Each row is where one point has got to under a steady rotation. How many ticks took it there?
The counts run from 0 to 176.
[ 2.87  4.56  1.49 -0.17 -0.23  1.26  0.03 -0.14 -0.33  2.08  2.82  0.92
  1.33 -1.31  1.99 -0.17 -2.91  0.50 -2.27 -1.47 -1.60  0.60 -0.85 -0.74
 -2.66 -3.88  1.45  0.31 -2.28  0.43 -3.63 -0.65  1.62]	98
[ 2.31  2.31  0.29 -1.21 -1.47  0.42  2.35 -0.57  2.63 -0.20  2.28 -1.15
 -0.14  0.79  3.59 -1.71 -2.57 -0.62 -4.82  0.34  3.33  1.82  0.33  1.88
 -1.77 -2.66 -0.83 -0.20 -1.78  0.87 -2.31  1.44 -0.59]	121
[ 1.24 -0.77  0.19  4.21 -0.55  1.32  0.01 -0.69 -2.19  0.33 -0.50 -3.12
  2.75  1.88  1.83  0.22 -0.91 -0.55 -1.63 -0.02  1.28  0.67 -1.26  2.10
 -1.39 -1.56  0.71  1.80 -3.47  3.92 -1.26 -1.81 -3.21]	2
[ 2.33  2.86  0.74  0.84 -3.09  1.75 -3.71  0.27  0.18 -2.53 -1.64  1.09
  0.44  2.19  2.48 -1.24 -0.80 -3.67 -3.70  0.04  0.51  0.18  2.05  0.04
 -1.83 -2.94 -1.18  0.84  1.52  1.40 -2.60 -0.90  0.94]	145
[-0.01  1.92 -2.16  0.44 -4.65  1.36  1.78 -0.06 -0.22  1.96  0.16  2.07
 -0.65 -0.33  2.59  0.98  1.04  0.53 -3.60 -3.64 -1.39  1.07  1.74  0.32
  0.64 -0.16 -1.81  1.56 -2.15  3.48 -1.26 -0.06 -3.62]	156
[ 4.35  0.42 -0.41  0.24 -3.47  0.38 -0.58 -0.47  0.72 -0.82  0.52 -0.90
  1.31  1.10  3.38 -2.50 -1.15 -2.72 -4.23 -0.04  2.04  2.58  0.48  1.23
 -0.03 -0.44 -0.38 -2.28  1.24  2.74 -3.53  0.45 -0.41]	37
[ 1.52  3.97  0.86  0.94 -1.92  0.41  1.25  1.12 -0.36  2.87 -0.71  0.29
  4.75 -0.98  2.82  2.59 -0.59  0.33 -2.97  0.98  0.44  2.35 -1.09  1.13
 -1.43 -4.32  0.76 -0.29  0.04  0.23 -2.18 -0.39 -0.02]	93
[ 4.00 -0.51  0.02 -0.07 -0.03  3.66  0.55 -0.76 -1.20  0.61  0.41  1.19
  2.01  1.60  3.09  0.64 -1.33  0.75 -4.28 -0.18  2.04  3.51  0.45  2.88
  1.54 -3.61  0.97 -0.11 -2.50  0.93 -0.54 -1.02 -1.30]	115
[ 2.60  0.73  0.21  1.43 -6.61 -0.76 -0.80  0.17 -1.72  2.29  0.51  1.16
  0.47  2.60  0.84  1.83 -2.26 -2.79 -0.13 -1.62 -0.66 -0.25  0.34 -2.50
  0.93 -2.13  2.42 -0.01  1.53  2.58 -1.47 -1.70  1.19]	55
[ 2.90  4.92  3.64  0.23 -3.04  0.80 -0.83  0.88 -0.03  1.86  2.39  1.56
 -1.27  0.44  1.36  1.20 -1.81 -0.91 -2.39 -2.99 -0.93 -2.55  1.24 -1.07
 -2.94 -1.14  1.19  0.12 -1.53  1.71 -2.42 -0.71  1.57]	100
[ 0.66  3.79 -2.07  2.07 -2.46  1.05  2.38  1.14  0.93  3.19  3.05  2.12
 -0.87  1.05  2.01  2.83 -0.24 -0.46 -2.11 -3.96 -0.31  2.78  2.74 -0.40
  0.95 -0.56  2.04 -0.67  1.53  1.16  1.66  1.92  0.07]	73
[ 0.56  1.29 -2.61  0.66 -1.49  2.24 -1.61 -1.33  0.57 -2.08  0.42  1.77
  1.95  2.74  2.29 -1.52 -4.05 -2.77 -1.73  0.86  0.65 -0.03  0.72 -1.02
 -0.65 -5.18  1.94  2.22 -0.89  0.26 -1.55 -0.70  1.31]	142
[-0.68  0.67 -1.05  5.61 -0.26  0.77 -0.48 -0.57 -1.00  0.19  1.26 -2.67
  1.09  3.89  2.15  0.66 -1.15 -2.65  0.04 -1.66  2.15 -0.82  1.09  2.27
 -1.48  0.05  2.24  2.14 -1.91  3.58  0.52 -0.45 -2.21]	0
[ 1.13  0.05  1.49  2.19 -1.81  1.63 -0.96  0.50 -1.64 -0.06 -0.79 -0.15
  1.89  1.41  0.44  3.17 -0.51 -0.59 -3.27 -0.45  0.42  3.62  1.76  2.43
 -0.36 -2.41 -0.20  3.66 -2.53  2.73  0.63 -3.20 -2.40]	110
[ 2.67  0.51  1.49  4.00 -2.73  1.29  1.83  0.21  0.11 -1.00  0.44 -0.46
  2.08  2.80  0.34  1.38 -2.22 -3.21 -0.69 -0.73  3.84 -2.48  2.01  0.09
 -1.39  1.74  2.82 -0.25 -1.18  3.22  0.41  0.14 -0.38]	84
[ 2.51  0.74 -0.53  3.39 -5.30 -0.78 -0.78 -0.37  0.33 -0.63 -1.17 -2.23
  2.07  2.01  2.55 -0.32 -1.53 -3.60 -2.68  1.39  2.61 -1.39  0.58  1.57
  0.24  1.48  1.51 -0.30  2.66  2.97 -1.63  0.47 -0.75]	168
[-0.39  3.29 -2.65  1.07 -1.55  1.57  0.82 -1.24  1.49  0.14  0.41  0.55
  1.29  2.31  3.65 -1.21 -2.65 -0.72 -1.79  0.47  0.77 -0.61 -1.08 -1.12
 -1.61 -6.26  1.80  1.13  0.08 -1.09 -1.39  1.86  2.11]	12
[ 0.89  0.06  1.41  1.74 -2.50  2.03 -1.14  0.80 -1.89  0.60 -1.74  1.48
  1.75  2.70  1.28  4.04  0.54 -1.57 -3.01 -0.82  1.34  2.17  2.85  2.95
  0.43 -1.51 -0.74  2.01 -1.32  2.35  1.23 -2.85 -2.09]	111
[ 0.10  3.41  1.56  4.36 -2.39  0.01 -0.20  1.22 -0.48  1.39 -0.29 -2.88
 -0.15  1.43  2.22  0.15  1.51 -1.61 -1.41 -2.96  0.65 -0.62  0.00  1.33
 -3.82 -0.57 -1.14  0.75 -1.47  4.50 -2.56  0.17 -1.59]	128
[-0.37  1.47 -0.62  4.22 -0.64  2.17 -0.32 -0.52 -0.75 -1.77  1.66 -0.57
  0.37  2.22 -0.49  3.10 -2.13 -1.03 -1.51 -1.05  0.13  2.42  2.52  1.21
 -0.93 -2.31  2.21  5.08 -1.72  2.26  2.77 -1.72 -1.34]	108
[ 3.43  3.92  0.70  2.30 -2.75  3.31 -0.33  1.00  0.98 -2.60 -1.80  2.62
  2.37 -1.38  0.14  1.83  0.89 -1.23 -4.39 -0.66  0.38  0.77  2.88 -0.51
 -1.49  0.78 -0.56  0.38  0.96  1.80 -0.40 -0.05 -0.25]	66
[-0.87  0.84 -4.45  1.80 -2.59  2.64  1.82 -0.79  0.32  1.81  1.41  2.82
 -0.57  2.09  2.65  0.41 -0.66 -0.88 -0.72 -4.47 -0.45 -0.02  2.42 -0.80
  0.81 -0.86  0.99  1.05 -2.19  3.35  0.37  0.84 -2.60]	158
[ 0.43  4.45 -1.45  3.89 -3.14  2.19  1.08  0.34  0.75  0.37 -3.00  1.13
  4.13 -0.43  2.93  0.91  1.10 -1.31 -1.93  0.22  0.11 -2.85 -0.13 -0.34
 -1.39  0.24  1.37 -0.16  1.04  1.70 -1.91  1.43 -0.99]	174
[ 0.77  2.93  0.11  4.62 -1.63  2.15  2.26  0.73  0.53  1.21 -1.58 -0.25
  4.01  2.50  2.00  4.01 -0.37 -1.41 -1.16  1.20  2.77  0.03  0.31  0.68
 -0.72 -2.26  3.16  0.16  1.65  0.18  1.47  1.46  0.84]	90
[ 2.40 -0.28  1.76  3.59 -3.13  2.75  0.28 -0.38 -2.10  1.45 -2.77 -0.60
  2.92  3.28  2.97  1.55  1.23 -1.21 -1.35 -0.32  2.10 -2.24 -0.45  2.20
 -0.19 -0.66  1.05  0.47 -1.54  3.04 -1.37 -1.09 -2.05]	4
[ 2.54  2.37 -1.07 -0.60 -0.10  1.74  2.53 -1.27  2.50 -0.30  2.80 -0.84
 -0.24  1.40  3.82 -2.23 -3.18 -0.14 -3.86  0.02  2.81  1.86  0.09  1.54
 -1.09 -3.26  1.39 -0.13 -1.69  0.12 -0.95  1.94  0.07]	120
[ 1.39  2.41 -2.24  0.99 -1.58 -0.27  2.43  0.10  0.46  2.92  4.82 -0.06
  0.08 -0.84  1.48  0.91 -3.02  0.58 -2.65 -2.77 -0.86  4.72  0.65  0.32
  0.75 -1.37  1.95  0.29 -1.61  2.21 -0.12  0.45 -1.04]	75
[ 1.73  1.62 -2.18  4.57 -3.18  0.04 -0.40 -0.97  0.51 -1.14 -0.72 -2.26
  2.93  1.94  2.80 -0.23 -1.75 -2.90 -1.96  1.30  2.15 -2.07  0.45  1.14
  0.46  1.10  2.71  0.56  2.82  1.77 -0.50  1.19 -0.72]	169
[ 0.51  3.52 -1.11  3.99 -0.41  1.64  2.63  0.23  0.42  1.20 -0.69 -0.26
  4.90  1.32  1.96  2.55 -1.15 -0.24 -1.00  1.67  1.87  1.52 -0.80  0.35
 -0.65 -3.62  3.61  0.59  0.79 -0.34  0.78  1.21  1.03]	91
[ 2.67  3.47 -1.79  4.38 -0.03  3.34 -2.15 -1.78  0.20 -3.31  1.12 -1.14
 -0.28  0.47  1.79 -1.87 -0.20 -0.18 -3.85 -0.60 -1.16  2.73  0.45  0.37
 -1.14 -2.87  0.96  1.89  1.28  0.73 -0.20  0.70  0.70]	148
[ 0.37  0.66  0.37  3.13 -0.47  2.02 -0.63 -0.59 -1.55 -0.74  0.62 -0.42
  1.25  1.39 -0.22  2.65 -1.98 -0.21 -2.44 -0.36  0.75  4.10  1.69  1.82
 -0.88 -2.95  0.64  4.67 -2.73  2.31  1.62 -2.45 -1.47]	109
[-0.16  3.31 -2.59  3.63 -2.61  1.57  3.49 -0.59 -0.03  0.91 -0.02 -1.21
  3.12 -2.10  1.00 -0.06 -0.23  1.51 -1.07 -1.49 -0.88  1.31 -1.60 -1.91
 -2.70 -1.44  0.59  1.42 -2.81  3.40 -2.22  1.03 -2.55]	47
[ 1.51  0.20  0.34  4.11 -1.96  3.44  0.63 -0.84 -1.77  1.09 -2.03 -0.14
  2.40  4.36  3.63  1.48  0.69 -1.02 -0.99 -0.05  1.81 -3.52 -0.21  1.25
  0.26 -1.52  3.10  0.36 -0.91  1.74  0.21  0.36 -1.37]	5
[ 0.50  3.26 -1.44 -0.29 -2.07  0.44  0.49 -0.65  1.58  0.11  0.41 -0.17
  1.43  0.81  3.17 -1.62 -2.96 -0.79 -2.18  0.95  0.50  1.34 -1.63 -0.92
 -2.09 -6.47  0.35  1.50 -0.72 -0.20 -3.04  0.96  1.50]	13
[ 0.86  2.39  0.42  0.34 -4.66  1.80  1.49 -0.25  0.71  1.23 -2.52  1.65
  1.47  3.28  4.51  1.10 -0.48 -1.35 -2.10  0.79  1.74 -2.69 -0.93 -0.29
  0.06 -4.33  0.87  0.08  0.47 -0.49 -1.85  1.30  1.01]	10
